A single turn carries every row of the set below to another of its rows. Some are shown first; where does it send the rows asked next?
Q_396: [  2  -7  -9  -1  -4 -21 -17  -1  -4 -11 -40 -19   6  29   0  20  11 -12
   7]
Q_213: [ -6  -2 -16   4  12 -29  -3  -1  -5 -23 -34 -16  13  22  16  13   2  -6
   0]
Q_554: [ 23 -14  19  -8   9 -15  13   1   9 -27  -2 -28 -22  -1   8 -14  -9   3
  24]
Q_839: [  2  -7  13   5 -17 -21  -7 -18  -7  -7 -38 -11  13  28   3  12   5 -24
  11]
Q_58: [  5  -2   1  17 -25  -4 -26 -32  11 -12   8  21  20 -13  10  -9  -8  16
   5]
Q_55: [ 25 -17   3  -2  -6  -1   8  12  14 -15  11  12 -34   0  12 -16  -8   6
   0]
Q_346: [ 22   5  14   1  -9   3   1 -31   3  24  -3   4  19 -11   3 -13   8  -4
  -8]
Q_991: [  2 -15   7   2   3   4  -7 -12   1 -24 -22 -28  17  12  21  10   7 -15
  27]
Q_533: [ 10   3  26  -8  -1  -8   3 -26   2  25 -12  -7   4   4  -4   0   8 -11
 -15]
Q_405: [  6  -2 -19  -4  -4 -19 -20  12  -2 -34 -45  -8  12  15   1   3  -6  -9
  14]
Q_833: [-10   0 -22  17   6 -21 -22 -14   4 -14   6   6  13 -13  21  -1  -5  27
   9]
Q_665: [ 40  -2  -7  -6  -4 -32   6  11   8 -21  -6  -5 -26  -2 -10 -22 -10  18
   4]
Q_480: [ 12   1 -16 -15 -28 -17 -33 -23  -4 -11   3   9  26   0  -1  -9 -12  28
  -3]
Q_90: [ 29   5  21 -14  -4  -1   9 -26  13   8  -3  10  -1  -5  -4 -16   2  -4
 -23]
Q_171: [  3 -18 -12  13 -13  20 -17  -7  10  -7   3  20   8   0  26   2   7  -2
  11]
Q_9: [-12  -2 -16   3  -4 -15 -44  -1  10 -26  -7  10   3 -10   3   3 -14  23
  12]
Q_904: [ 23  -2 -14  -3  -3 -35 -12  18   0 -19 -15  -3 -18 -10  -5 -20 -15  17
  32]
Q_80: [  4  -4 -21  14 -12  -4 -38 -16   9  -9   6  12  17 -14   7  -1   0  26
   9]
Q_169: [ 28   7  21  -9  -4  -3  13 -22  10   8  -5   1   3  -5  -4 -17  -1  -5
 -26]
Q_854: [  6 -12   4   5   1  11 -15 -18  18 -33  15  -6   9 -18  21  -9  -9  18
  15]
Q_867: [ 29   0   0 -27 -20 -42  -7  -4  -9  -9  -4  -8 -11   9 -14 -18 -17  24
   0]
Q_117: [ 26   1 -15   4  11 -41  16  10   1 -23  -8  -8 -12  -5   9 -22 -11  17
  10]
Q_603: [ 12  -2  -8 -21 -23 -30 -18 -12 -19  -2 -30 -15  22  27  -5   4   0   0
   8]
Q_362: [ 15   1  27 -13  -2  -8   3 -27   3  23 -12  -2  -3   6  -4  -1  11 -13
 -10]
Q_886: [ 23   3  13  -4  -8   5  -1 -32   4  22  -6   9  18  -7   3 -10  13  -8
  -4]
Q_497: [ -6   9   1   0 -19  -7 -35   0   6 -29  10   5  15  -4  13  15 -11  25
   8]
Q_666: [ 16   8   0  -6 -18 -15  -7  15  -9 -32 -31 -16  21  22  10  15   0  -9
  17]
Q_762: [ 35  -2  19  -2 -15 -35  14  -6   7 -17  -5   0 -25   1  -8 -24 -17   7
   3]
Q_548: [ 30   8   9  -5 -16 -33  -2  21  -5 -19   6  -9 -14  -5   3 -10 -12  23
  31]
Q_798: [  8 -21   5   0  -4  -2   3   9  -2  -1 -22  -6 -18  26  15  10  10 -23
  15]

Q_886 -> Q_362
Q_666 -> Q_548
Q_554 -> Q_854
And these:
Q_798 -> Q_55
Q_80 -> Q_396
Q_117 -> Q_833
Q_346 -> Q_533
Q_9 -> Q_405
Q_480 -> Q_603
Q_762 -> Q_58

A single turn carries every row of the set below to another of its rows. Some are shown first; where does it send the rows asked next?
Q_793: [-27  10   1 -11  22  -3  -7  27  24 -43  19  15 -28  17  31   9 -15  -3
   6   7  -8  19 -33  17 -27 -11  18]
Q_792: [-20   5   2 -16  27  -4  -8  23  13  15  39 -17 -29  23   8 -23   2   0
   5   5  14  21  13  30 -24 -48  16]
Q_72: [ 25   7   5 -13   8  -1   7  13  20  -1  16  -4  -1   5  16 -11  29  -4
   5   5  10  15  15  37 -26 -63   8]
Q_275: [ 14  16  -7  -4 -17  -3   4  16   3  -1   3   7 -17   4  22 -13 -18   1
  -2  14  11  36  -7  61 -38 -29 -18]
Q_247: [ -8   1   1 -12   5  -2   5  24  13 -51  47   6   1  26   9 -12  -6  -6
  -5   0  -1  19  -2  34 -21   6   5]
Q_301: [ 18   0   6 -35  10   9  -1  45   1  12  10  18 -13  25  11  -4  -1 -26
   0  -5 -27   4 -24  20  -9 -18  19]
Q_17: [ 19   0  -2 -11  -2  -4  -7  21  17  33   6  37 -18   8  23  10 -30  -3
  -9   8  25  19   0  34 -16 -23  15]
Q_830: [ 25   1   2 -13   4  -2 -26  12  17 -22  36  -3   1  -5  29  22  -5   6
   8   2   3  18   2  11 -16   1   8]
Q_880: [-15  -9  24 -18  -4   4 -21  34  -6   8  32   2  -9  23  18 -20  28  10
 -11   4  22  20 -22  25 -41 -11  26]
Q_825: [  5   3   8 -17  -2   1 -11  11 -12 -21  10  32 -28  25  -7 -22  -7  -3
   2  -7  -8  28  12  44 -25 -12   7]
Q_314: [-21 -13  -9 -23   5   6  33  18  27 -13  30  25 -12 -10  15 -15   2   1
  -6  14  12  -8  15  10 -35  -8   3]
Q_167: [  1  15   0 -32  -8   9  16  28  37 -18  -3 -21  -2  -7   0 -15   7   7
  -5  11   3  18 -22  45 -23 -29   8]
Q_947: [-45   6   3  -8  12  -1  -3  27   9   9   1   0 -45  18  35  -8  16  12
   5   2  -7  19 -23  33 -19 -25  11]
Q_283: [ 13 -10   7  -6  15  -8  16  11   2  23  35  13 -19  14  21 -31   7 -15
   4  21  -2  26   7   3  -4  -8   5]
Q_193: [ 21   2 -11 -12   4 -11  20  15 -14   6  32  -1 -12   0  -4 -23  -3  -1
   6   0  13  22 -30  15 -33 -50  10]
Q_400: [  1 -24  10 -24   5 -14   8  41   9  -9   2 -11 -14   8  28 -26   3   8
   7   8  17  48 -32  15 -29   0  11]
Q_606: [  4   5   9  18  -1  -5   6  15  -1  -5  21  -3 -15  -3  14 -31   1  15
  16  26  26  22  -6  18 -56 -23  20]
Q_918: [-21 -10  -3   3  18   4 -14  39   0 -19  29  20 -21  35  17  -2  12   0
  13   3  14   4 -32  -4 -32  -6  11]
Q_984: [ 15 -16   5  -9  -1  -4  30  36   5   2   5  40 -10   5  14  -9  15   8
   2   8   7   0  17  50 -34 -15  -2]
Q_646: [-21  19 -33  -6  19  17   6  30  14 -21  11  15   0  22  10  10   2 -19
  -2 -13  -1  -6  -2  17 -30  -7   1]
Q_993: [ 26  16 -13  14  21   1  18  20  36 -25  23  15 -13   9  21   6  -5  -4
 -13  -7  -9  -4  10  30 -22 -24   2]
Q_983: [ 26 -12  -1 -11  16 -10  39  22  40  -7  25   9 -11  15  36   1  -1  24
  24  -5  -3  16   3  29 -32 -20   9]
Q_119: [ -9   0   3  -9   4  -7  17  28  15  36 -12  21 -40  13  10  10  13 -24
   2   2   9  20 -15  42 -29 -29   8]
Q_757: [-17   6  -9 -16  17  -5 -29  38  37  -5  15   4 -20  13  31   5  11 -17
   4   1  14  -3 -37  13 -34 -18  32]
Q_595: [ 18  -7  10 -24  17   8  21   0  14  -8   8   9 -20 -19  14 -12 -23  -1
  -4 -20  -5  26  -5  22 -44   1   7]
Q_818: [-11  12   4 -15  12  -1 -22  29  31 -24  42  10 -32   1  16 -19  12   4
  -4  21  25  14   3  11 -55  -8  19]
Q_699: [-22   3   6 -34 -13  11  -2  13  35  -2   2   1  -8  19  37  10   8 -22
  -8 -12  -8   9 -24  40 -12 -14  13]
Q_584: [ 15  12   0  -9  21   2   2  35  22  42  22 -24   2  -3  12   7  -9   6
  -1   1   1  16 -12  38 -21  -8   6]
Q_797: [ 12  30  -6 -18  10   9  13  15  26  -4  34 -18 -13  20  27  -5  11  -3
   2   4  20  37 -43  12 -27 -32  27]
Q_845: [-10   1   1  -2 -20   4   1  28  16   1  20  34 -28   6  -1  -7 -34   4
  -1  -9   1  18 -39  29 -17   0  10]
Q_448: [-14  18 -26 -12   4  14   3  17   5  20  16   7 -22  12  41   7 -14   7
 -16 -15  -2  18 -10  43 -53 -10  -5]
Q_393: [ 14   4  -9 -11  -7  -6  -4  23  14  15  18  14   2  23  33   1  50  13
  -7  14  10  18  10  28 -24  -2   7]
Q_892: [  1  -6  12 -12  21 -27   9  17  22   0  23  26  -3  29  20   2  15   7
  10 -17  13  -1   8   7 -21   0  38]

Q_301 -> Q_830
Q_993 -> Q_606
Q_918 -> Q_757
And these:
Q_393 -> Q_167
Q_845 -> Q_892
Q_792 -> Q_448
Q_17 -> Q_983
Q_595 -> Q_283
Q_699 -> Q_247
Q_646 -> Q_818
Q_275 -> Q_984

